Each row is where one point has got to under a steady rotation. How many ticks took it there?
The counts run from 0 to 166.
[140 115 145 205 129 188 132 102 146 146 112 104 140 104  94 113 150 151
 110 112  87 113 124 129 102 157 137 140  93 140 140 138 193 126] : 15
[136 101 111 113 125 129 126 158 143 107 138 136 152 166 204 165 134 164
 117 145 135 120 123 152 116  81  78  96 129 166 101 162 123 116] : 55
[131 111 119 188 133 118 121  92 146 100 106  92 169 115 131 146 155 167
 160 154 116 110 141 116 109 142 129  83  89 155 113 165 174 152] : 158
[170 167  80 117 157 167 114 130 162 115 101 120 137 117 164 129 140 160
 130 170  97 135 155 148 139 144 115  90 171 156 104 134  97 113] : 78
[160 161 125 157 104 108 111  90 125  83  58 113 129  75 107 132 148 120
 143 149 156 154 117  78 121 123 142 157 124 118 126 121 111 140] : 69
[120 149 106  93  80 179 133 153 140  92 132 128 111 131 123 150 143 128
 125 114 126 136 100 157 130 106 130 118 185 136 121 132  93  66] : 120
[132  86 128 165 120 118 111 154 150 119  82 153 116  77 155 102 127 114
 131 106 162 106 126  58  94 115 130 165 156 135 149 125  92 131] : 67
[106 116 162 134  89 169 149 131 106 148 163  79 134 163  56 126 162 144
 133  99 130 167  97 154 130 122 135 112  88 139 157 133 140 135] : 39
[120 161 134  98  92 109 109 133 126  47  83 141 133 104 140 169 114 124
 178 135 140 144 115 114 115 119 137 119 194 128 131 151  97 101] : 154
[177 157  95 133 139  95 117 115 158 149 114 129 121  82 135  83 127 127
 116 165 142 173 116 119 150  88 133 171 119 127 115 106  83 140] : 2
[109 143 117  67 109  83 137 153 161 128 154 158 133 106 155 128 100 111
 137 140 154 173 111 145 141  97 125 138 166 114 134 111  73 106] : 87
[142 168 142 150 106 102 110  68 140  90  77 129 149  77  87 117 132 115
 106 154 138 160 116 117 110 131 143 168 107 145 130 124 140 134] : 70
[134 129 136 159 133 113 134 122 152 172  96 100 116 112  80  77 152 122
 110 105 131 135 137 102 120 189 147 141  84 139 173 112 136 152] : 126
[120 163 181 139 108  92 122  66 117  81  97 133 168 129 106 134 123 127
 105 140 136 151  94 139 111 156 123 167  88 150 146 134 173 151] : 71
[113 119 181  99  96 140 150 155 101 168 163 130 126 149 122 143  99 103
  96  88 123 175 130 162 146 114 105 149 145 125 161 102  96 145] : 63
[111 113 189 114  93 183 126 131 101 102 143 143 149 162 142 177 103 130
 120  93  88 144 121 162 104 138 108 127 172 152 144 157 136 112] : 97
[152 150 117  98 126 117 117 142 133 119  78 110 137  92 140 115 134 133
 173 144 126 174 150 103 114 154 148 115 191 131 154 142  52 130] : 44
[113 177 114  72 122 132 125 127 128  69 110 144 115 129 118 174  99 117
 164 141 103 112 119 153 161 135 127 110 143  79  88 125 165  94] : 52
[151 154  75 112 142 165 127 154 141  96  91 123 116 140 165 153 138 156
 139 133 105  96 161 141 130 161 107  77 162 144 109 150 108 110] : 77
[137 171  92 142 157  82 140 107 109 122 101 119 102 116 107 119 119 104
 131 166 162 104 157 112 181 149 133 135  80  98 110  87 136 166] : 26
[ 88  89 135 125 106 154 155 130 117 117 177 179 153 115 139 188  98 125
 161 139 129 104 143 137 142  76 111  96 170 114 103 136 139 108] : 31
[104 151 104  60 103 114 141 171 126 130 130 143  94 131 114 134  96  99
 155 128 134 162 112 124 173  95 134 129 159  80 127  95  73 102] : 86
[143  91  77 166 151 147 147 116 179 149 153 116 144 110 152 105 166 178
 121 154 126  98 135 144 133 105 109  98 101 157 102 141 130 119] : 57
[100 112 172 161  95 122 152 121 109 150 140 125 129 102  49 129 115 112
 166 100 141 158  95 105 124 111 161 128 110  85 163 109 153 140] : 150
[135 105 161 132 110 189 128 156 118 109 140 123 153 158 141 178 115 137
 167 104  95 136 115 130  94 123 112  85 160 150 144 172 128 102] : 98
[172 154  70 158 104 181 113 115 153  96  97 116 114 102 126 120 175 134
 105 141 117 127 120 123 128  88 122 144 131 150  94 111  93 103] : 35
[135 105 152 192 113 143 154 102  93 126 141 149 156 130 117 156 121 130
 109 143 139 109 133 121 149  78 116 137  76 137  91 112 173 155] : 115
[ 78  92 120 119 113 161 172 163 151 127 194 118 130 172 110 156 122 153
 151 109 114 108 128 173 154 101 102  75 110 121 113 130 143 104] : 141
[ 80 117 172 132 104 119 147 107 114  94 139 120 162 163  79 176 125 134
 165 131 127 117 111 146 134 151 123  91 104 112 123 162 196 133] : 73
[128 144 117 103 100 171 129 146 165 103 136 124 132 125 149 127 157 150
 117 115 118 162 100 157 108 116 124 130 200 166 139 145  71  76] : 121
[132 181 137  75 137 168 146 139 127 138 137 122 130 148 121 139 105 150
 136 134  77 155 137 204 168 155 122 100 157 103 135 120 121  94] : 163
[141 101 135  84 142 151 123 183 133 173 153 154 129 157 180 131 100 144
 125 122  99 162 122 155 137 103  84  83 155 142 135 140 129 119] : 165
[ 83 131 166  97  81  99 124 156 127 102  98 147  94 128 103 137  98  87
 140  79 150 109 103  94 126 159 140 158 160  91 163 121 137 105] : 152
[196 117 123 150 161 140 124 137 130 177 124 116 141 154 176 114 122 158
  89 152  95 156 142 143 129 127  97 118  97 166 117 135 130 153] : 80
